In the data rows, zero lies at 4.5, halfway between 4 and 5.
Here are some points, each followed by its number:
ndarray[5 7 5 6 5 6 7 4 5 5 5 4 2 5 5 5 6 4 4 6 4 3 3 6 4 6 7 4 2] 0
ndarray[5 5 4 5 6 6 4 5 5 4 4 3 4 5 5 5 6 4 4 5 5 4 4 5 4 6 5 5 4] 1
ndarray[3 4 4 3 4 5 7 6 4 5 2 8 6 0 6 3 3 2 7 3 6 4 2 6 5 3 5 6 7] 2
ndarray[3 2 3 3 4 5 7 6 4 6 1 9 5 0 6 3 3 1 8 2 6 3 2 6 5 2 6 7 8] 3
ndarray[5 6 5 5 5 6 4 4 4 4 6 3 4 5 5 5 5 3 4 5 4 4 5 5 5 5 5 5 4] 4
ndarray[5 5 3 3 4 5 1 3 5 4 5 2 7 5 4 5 5 4 4 5 5 7 7 3 4 5 3 4 4] 5
ndarray[5 6 5 4 5 6 2 4 5 4 4 3 4 5 5 5 6 3 3 5 5 4 5 4 5 5 4 4 4] 6
ndarray[5 6 5 7 4 6 6 4 4 5 6 3 4 4 5 5 6 4 4 5 3 4 3 6 4 6 6 4 2] 7
ndarray[5 6 6 5 4 6 6 5 4 4 5 6 3 3 6 4 6 3 4 4 6 3 3 5 5 5 6 5 4] 8
ndarray[6 5 4 5 5 5 4 3 5 5 5 2 4 6 4 5 7 6 4 6 5 4 5 4 4 7 5 4 3] 9
ndarray[5 1 5 4 5 2 5 5 5 5 4 2 5 8 3 5 3 9 3 5 3 5 5 3 5 4 3 4 5] 10
ndarray[5 5 5 5 6 6 4 5 4 5 4 5 3 4 6 5 7 4 4 4 6 2 3 5 4 6 5 4 3] 11
ndarray[5 6 4 6 4 6 3 3 5 4 6 2 6 5 5 4 5 3 4 5 3 6 6 4 5 4 4 4 4] 12
ndarray[5 3 6 5 4 2 6 5 4 6 5 4 4 8 4 6 4 9 4 4 5 4 4 4 5 4 3 3 4] 13
ndarray[5 6 6 5 5 6 4 4 5 3 5 3 5 5 5 5 4 2 3 4 4 4 5 5 5 5 5 5 5] 14
ndarray[5 6 6 5 4 6 5 5 4 4 5 4 4 3 6 4 5 2 4 4 5 3 4 5 6 4 5 5 5] 15
ndarray[3 0 3 1 5 0 7 7 4 7 0 9 5 3 3 3 0 8 8 2 6 3 3 6 4 1 5 6 9] 16
ndarray[5 6 5 6 4 6 6 5 4 5 5 5 3 4 5 4 6 3 5 4 5 3 3 6 5 5 6 4 3] 17
ndarray[5 7 6 6 5 5 6 5 4 4 6 3 2 6 4 5 6 4 3 5 5 3 3 6 4 6 6 4 2] 18
ndarray[5 5 5 5 6 7 5 5 5 4 3 4 3 4 5 5 6 4 4 5 5 2 4 5 4 6 6 5 4] 19
ndarray[5 5 6 5 5 7 6 5 3 4 4 6 3 3 6 4 6 2 4 4 6 2 3 5 6 4 5 5 5] 20
ndarray[5 2 5 5 5 2 5 5 5 5 4 3 4 8 4 5 4 9 4 5 3 3 4 4 5 4 4 3 4] 21
ndarray[5 6 6 5 5 6 5 5 5 4 6 2 4 5 5 5 5 3 4 5 4 4 5 5 6 5 5 5 4] 22
ndarray[5 5 6 5 6 6 4 4 5 3 6 3 4 6 5 5 5 2 3 5 4 4 5 6 5 5 5 5 4] 23
ndarray[5 5 5 4 5 6 3 5 5 4 5 3 4 5 5 5 6 4 4 5 6 5 5 5 4 6 5 5 4] 24
ndarray[5 5 5 6 5 7 6 5 4 4 4 5 4 3 6 4 5 2 4 4 5 3 3 6 6 5 6 5 4] 25
ndarray[5 6 5 6 5 6 6 4 5 4 6 3 3 5 4 5 6 3 4 6 4 4 4 6 4 6 6 4 3] 26
ndarray[5 5 5 4 5 6 4 4 4 3 4 4 4 4 5 5 6 3 3 5 5 3 5 4 5 5 4 5 5] 27
ndarray[5 2 5 4 5 1 5 5 5 5 5 3 4 9 3 6 4 9 4 5 4 4 5 4 5 4 3 3 4] 28
ndarray[5 5 5 4 6 5 3 5 5 4 5 3 3 6 5 6 5 4 3 5 6 4 5 5 5 6 5 5 4] 29
ndarray[0 1 2 0 7 3 8 7 4 6 0 9 5 0 4 2 1 2 9 3 7 5 1 7 1 3 9 7 9] 30
New points follow, each followed by the numbers of its five nearest points above, nearest first.
ndarray[3 0 3 2 5 0 7 6 4 7 0 9 4 3 4 2 2 8 7 3 6 3 2 5 4 1 5 6 9] 16 3 2 30 21
ndarray[5 5 5 5 6 5 3 4 5 4 5 3 3 6 4 5 7 5 3 6 6 4 5 4 4 8 6 4 3] 9 29 24 1 6
ndarray[5 6 5 6 4 6 4 4 4 4 6 3 5 4 5 4 5 3 4 5 3 5 5 4 5 5 4 3 4] 12 4 22 14 6
ndarray[3 1 3 1 6 5 5 6 4 5 0 9 4 0 6 3 3 2 7 2 7 2 3 6 5 3 5 7 8] 3 2 30 16 20
ndarray[4 4 5 4 4 5 6 6 4 5 3 7 5 1 6 4 3 2 6 3 5 4 3 6 6 4 5 6 7] 2 3 25 15 20
ndarray[5 3 6 5 5 1 5 5 4 4 5 4 3 9 3 6 5 9 3 5 4 4 5 3 4 5 3 4 4] 28 13 21 10 9
ndarray[5 2 6 4 4 2 5 6 4 5 4 5 4 7 5 5 4 9 4 4 5 4 4 3 5 3 3 4 5] 13 21 28 10 29
ndarray[5 6 5 5 3 6 4 4 5 4 5 3 6 4 6 4 4 2 4 5 3 5 6 3 6 4 3 5 5] 12 14 4 22 15
